Where one turn sends some rows of the set: a few examples, then the rows asked:
Sivif: [  3 -17   2  15  27   6 -13   0  -2  -6 -15 -24  26  29  31  14  -2 -14
   0   9 -28   0   6  -1  -1  13   1  23  -1  -5 -23   1   1 -12  28   3
 -14 -11 -10 -50  -2   9   2 -21   4 -14   3   3  11]
furan: [ 16  -7   8  -8  24  19 -10  32  13   7  -7   8  18   6   8  13  20 -17
   2  18 -11 -14   8  -2 -31  23   1   8 -16  -4  10 -21  -1  16  16   7
 -41 -14 -13 -18  -9 -12 -10 -17  21  -4  10  12  11]
Nibut: [ 29   1  -7 -14  15 -11   6   2  12   9 -22  -8  -7  22  28  24 -10 -15
  -1  19 -12   7   8   7  -3  19  -3   5 -12  -4  -8 -16   4  -4   8 -23
 -17  -8  10  -2 -25   6   3   1 -27 -24   9  19 -15]
lonu: [  8 -12   2  24 -11   8  -5  -4  15  12   4   1  -5  17  15  39   3 -13
  -6   8   3  -6  27   5   3  10 -11 -13  -9  -5  -3 -24  25   7   7  -4
 -20  21  -3 -10 -12  -5 -15 -29  19 -11 -25  14  -8]
Rofeg: [ 18 -14 -21  22 -18  14   2 -21 -16  10 -23  -2   8  11  10   0  19   1
   5   2  -4  -6 -18   4 -19  42   3   4   7  -7  -4  -4   4   4  17  -3
 -15  -6  -7  14 -21 -22   2 -18  -6  -1   8   0   5]
sar: [  4 -23  17  -5  -4  18  13  -4   4 -10  -9 -11   0   1   8  19 -15  -2
 -34 -11  13   2  12  -9 -13  30  -7  -7 -18  -5  -1 -20 -12  25   5  -4
 -21 -17 -11  -6 -23  11   1  -3  -1   0 -17 -17 -15]
zavi: [ 10 -15   3  29 -19  12  -4   2  14  10  -2   3  -4  12  10  41   7  -9
  -5   3  -5 -12  19   2   7  11 -15  -9  -7 -16  -6 -31   8  10  -3  -9
 -35  18  -3  -6  -4   0 -11 -19  12  -2 -13  18   4]
vusim: [ 14 -24 -15   8  -3   5   5 -15   7  -7  -2  15   6  21  -4   9   6 -13
   9   4   8 -20   2  10  -9  33 -10  19   6 -10 -16 -13  -5   9  27   6
 -48   0  -5   0 -20 -29   7 -26  -2  -5   4  18 -11]
badit: [ 19 -15 -17   6 -14  17   3 -11   0  -5  -2   0   1  13   7  10  16 -14
  -8  -3  13 -17  -6   4 -11  30  -2  21   3 -11  -2 -21  -5   3  34   4
 -42  -7 -15   9 -24 -29  -1 -32   5 -10   0  22  -6]
Demen: [  5 -14  13 -12   6   3   0 -20   7 -13   6   8   9  -2   7  14 -10   3
 -13 -12   9   8  15  -5  -2  33  -4  -3  -2  -3   2 -11   2  20   7  -1
 -12 -12   5  -2 -17  12   2  -4   6   9 -26 -14 -20]
Suz: [ 22 -19 -13  -1  -5  23  12 -14   6   4   3   3   2  31   6   6  -1 -23
 -14  -1  16  -3  -6   8 -17  26   2  18  -1 -11  -1 -21   2  -1  22   1
 -31  -8 -16   4 -22 -37  -8 -40   7 -15  -3  21  -2]
bofis: [ -1 -25   4  15  17  24  -7   2   0  -8 -12 -28  25   9  31   4   6 -13
 -21   3 -33   5 -11  -6   1  20 -15  13   2  -3  -7 -10 -10  -6  23   1
  -7  -8 -14 -30  -6  11   0 -17  12 -21  -2 -10  23]
funod: [ 10  10   6  11 -12   4 -19   7  11  -3 -15   1 -10  11  29  13   2   5
 -24  11  -5  -1  14  -2 -28  29   0 -17  -9 -13   3  -7  -8  22   5  -6
  -8 -11  14 -10  -7  29  18 -10   1   3  11  -4  -2]
gona: [ 16  -7  11 -12  29  16 -13  29  13  10  -6   4  14  11   7  17  15 -25
  -5  21 -10  -9   6  -2 -32  25   3   5  -9  -4  14 -16   4  15  21   5
 -34 -12  -7 -21 -13 -20 -16 -18  25 -20   7  10   4]
movov: [ 21 -21 -13  17 -14  21   9 -22 -13  16 -26 -12   3  28  11   5   5  -9
  -9   1   0   5 -21   4 -24  39   8   2   2 -11  -3  -6   5   3   9  -9
  -8  -8  -9   9 -20 -30  -9 -24  -5 -14   7   1   3]
zuge: [ 21 -28 -11   2   5  10  12 -19  13   3   2  15   5  38  -6   5 -10 -20
   3   3  13  -5   2  15 -12  26  -6  16   2  -8 -11 -12   0   5  17   2
 -35  -1  -9  -4 -18 -37  -1 -35   0  -9  -1  17  -7]
Mas: [  0 -25  10  15  27  11  -6  -8  -6  -9  -7 -24  30  24  29   7   0 -10
   2  10 -25   0   9  -6   3  12  -8  19   0  -3 -27   0   2 -10  23   4
  -7 -10 -10 -39  -1  14  -1 -16   3 -10 -10  -8  -1]
mab: [ -1 -29  13  13  25  17  -8  -5  -2  -7 -10 -31  21  25  31   9  -4 -19
 -16  10 -27   7  -3  -5   2  18 -10  12   3  -4 -16  -1  -3  -4  24   0
  -2  -8  -9 -39  -5   6  -6 -18  10 -28  -7 -11   6]
Nimon: [  5 -20  18  -9  -4   9   2 -11   4 -12   0  -1   4  -3   8  21  -8   1
 -21 -16   6   2   4 -10  -3  32  -2  -1  -6 -16  -1 -18 -13  23  -1  -6
 -26 -19   2   0 -13  14   1   5  -1   9 -16 -11 -14]
Tafo: [ 17  -7  14 -14  33   9 -15  24   9   9  -2   4  16  21   8  19  11 -25
   7  23  -5 -10  12  -6 -31  22  11   9 -10  -7   6 -13   8  14  19   6
 -33 -15  -4 -24  -8 -19 -19 -17  21 -13   5  16  -7]
gafo: [ -1 -20   4  19  19  18  -6  -2  -3 -10  -8 -22  32   7  30   1  11  -3
  -2   3 -31  -2   1  -6   3  13 -13  20   1  -2 -16  -8  -7 -10  22   5
 -14 -11 -16 -33   0  18   6 -15   4   0  -5  -8  17]
lik: [ 19  -5  11 -10  28  14  -9  26  10   8  -3  10  21  15   6  16  14 -16
  12  18  -8 -14  16  -3 -30  18   8  14 -14  -7   0 -17   4  11  15   8
 -42 -19  -9 -23  -5 -11 -12 -16  15   3   8  16   0]
posum: [ 29   8 -12 -10  11  -7  11   6  10   7 -23  -4  -3  13  30  18  -2  -8
   3  18 -10  -2  16   9  -5  16  -7   8 -19   2  -9 -20   6  -8  12 -18
 -21  -9  -2   3 -28  11  11  -4 -31  -8   9  18 -11]
kada: [ 10 -12   3  24 -13   6  -8  -6  13  12   7   8   0  17  11  37   6  -9
   3   3  -3  -6  26   2  10   9 -10  -8  -4 -14  -4 -24  20   6  -1  -5
 -26  18   2  -7  -2  -3 -13 -23  17   0 -22  18  -3]
dafu: [ 12  11  10   5 -10  10 -12   6  11   2 -15  -7 -13  21  32  13  -7   0
 -33  12   3   6  16  -5 -34  27   5 -21 -14 -13   5 -10  -2  19   6  -9
   2 -13  12 -14 -10  21  10 -18   4  -8   6  -5  -6]
miri: [ 11  10  11   3   1   5 -11   3  14   4 -10   4  -7  30  25   7 -15   1
 -21  15   3  11  25   0 -32  25   6 -21 -14  -9   0  -4   4  18   2  -6
   6 -11  12 -17  -8  19  13 -19   1  -2   1  -7 -11]
Bobip: [  3 -12  -5  17  21  14 -10   4   0  -6 -15 -18  28  16  31   9   4  -7
  -3   6 -32  -2   3   2  -2  14  -5  22  -3  -3 -19  -7  -1 -15  29   4
 -17 -11 -16 -45  -4  13   9 -21   5  -7   3   2  22]
diba: [  3 -15  -5  16  20  15 -14   6   4  -4 -16 -21  25  14  31  10   3 -12
 -12   6 -36   6  -7   2  -1  19  -8  17   1  -2  -8  -7  -5 -10  29   3
 -13  -7 -15 -41  -5   9   6 -24  11 -21   5  -1  29]
Ripu: [ 21 -25 -10  17  -5  12  12 -26 -10  15 -25  -4   6  39   3   1  -6  -6
   5  11   1   5  -6   9 -25  34   4   1  -2  -4 -19   3  12   5   8  -6
  -7  -5  -6   0 -20 -31  -5 -22 -11  -9   7  -4  -8]
veb: [ 17 -19 -16  23  -5   8   7 -25 -12  10 -25   3  13  23   3  -3   8   4
  18  11  -2  -7  -4   8 -19  37  -3   6   3  -1 -19   5  11   8  15  -1
 -16  -1  -5   6 -20 -23   5 -18 -13   5   8  -4  -8]
Mafoz: [  3 -16  13  -8   6  12  11 -12   7  -9   1  -3   6   2  10  12 -17  -2
 -26  -5  17   7  20  -6 -11  29  -9  -9 -15   6   2 -13   3  21  12   1
  -7 -11  -9  -8 -27   7   2 -11   6  -3 -26 -19 -22]
vena: [ 29   4 -12 -19  13  -5   4   3  19  11 -19  -1  -7  13  30  21  -6 -17
 -10  15 -18  11   0   9  -2  25  -7   1  -6  -2   9 -20   2  -5   9 -23
 -12  -5   6   5 -29   4   4  -2 -18 -30   8  17   0]
dilop: [  9 -17   2  29 -19  16  -1   4  15  12  -4  -4  -8  14  12  41   5 -15
 -16   8   1 -12  22   2   0  12 -16 -13 -14  -7  -2 -30  14  13   4  -6
 -27  21  -7  -9 -12  -5 -14 -24  16 -14 -16  13  -1]
rov: [ 29  12 -20 -13  10  -1   7   7  15   9 -19   0  -2   3  32  13   3  -6
  -5  15 -15   7   7  10  -4  20 -11   3 -14   3   6 -24   4  -8  11 -17
 -15  -5  -5   8 -31  12  12  -5 -22 -14   8  15   3]
vuk: [  9  10   9   8  -2   0 -17   1  13  -2 -11  11  -3  20  23   8  -8   9
  -9  15  -4   4  23   1 -26  28   1 -17 -11 -10  -3  -2   0  21   1  -5
  -5  -8  19 -15  -2  26  20 -13  -2   9   6  -4  -7]
Pemom: [  2 -20   1  11  25  11 -16   0   1  -4 -17 -24  22  27  31  14  -4 -18
 -11  10 -30   7  -3   0  -3  18  -3  17   5  -5 -14  -1  -2 -11  29  -1
 -10  -8  -9 -47  -4   4   0 -23  11 -31   3   1  17]

diba turns into Bobip
Suz turns into badit
Where do these go?
Demen turns into Mafoz
Tafo turns into gona
dafu turns into funod
dilop turns into zavi
Rofeg turns into veb
vena turns into rov
mab turns into bofis

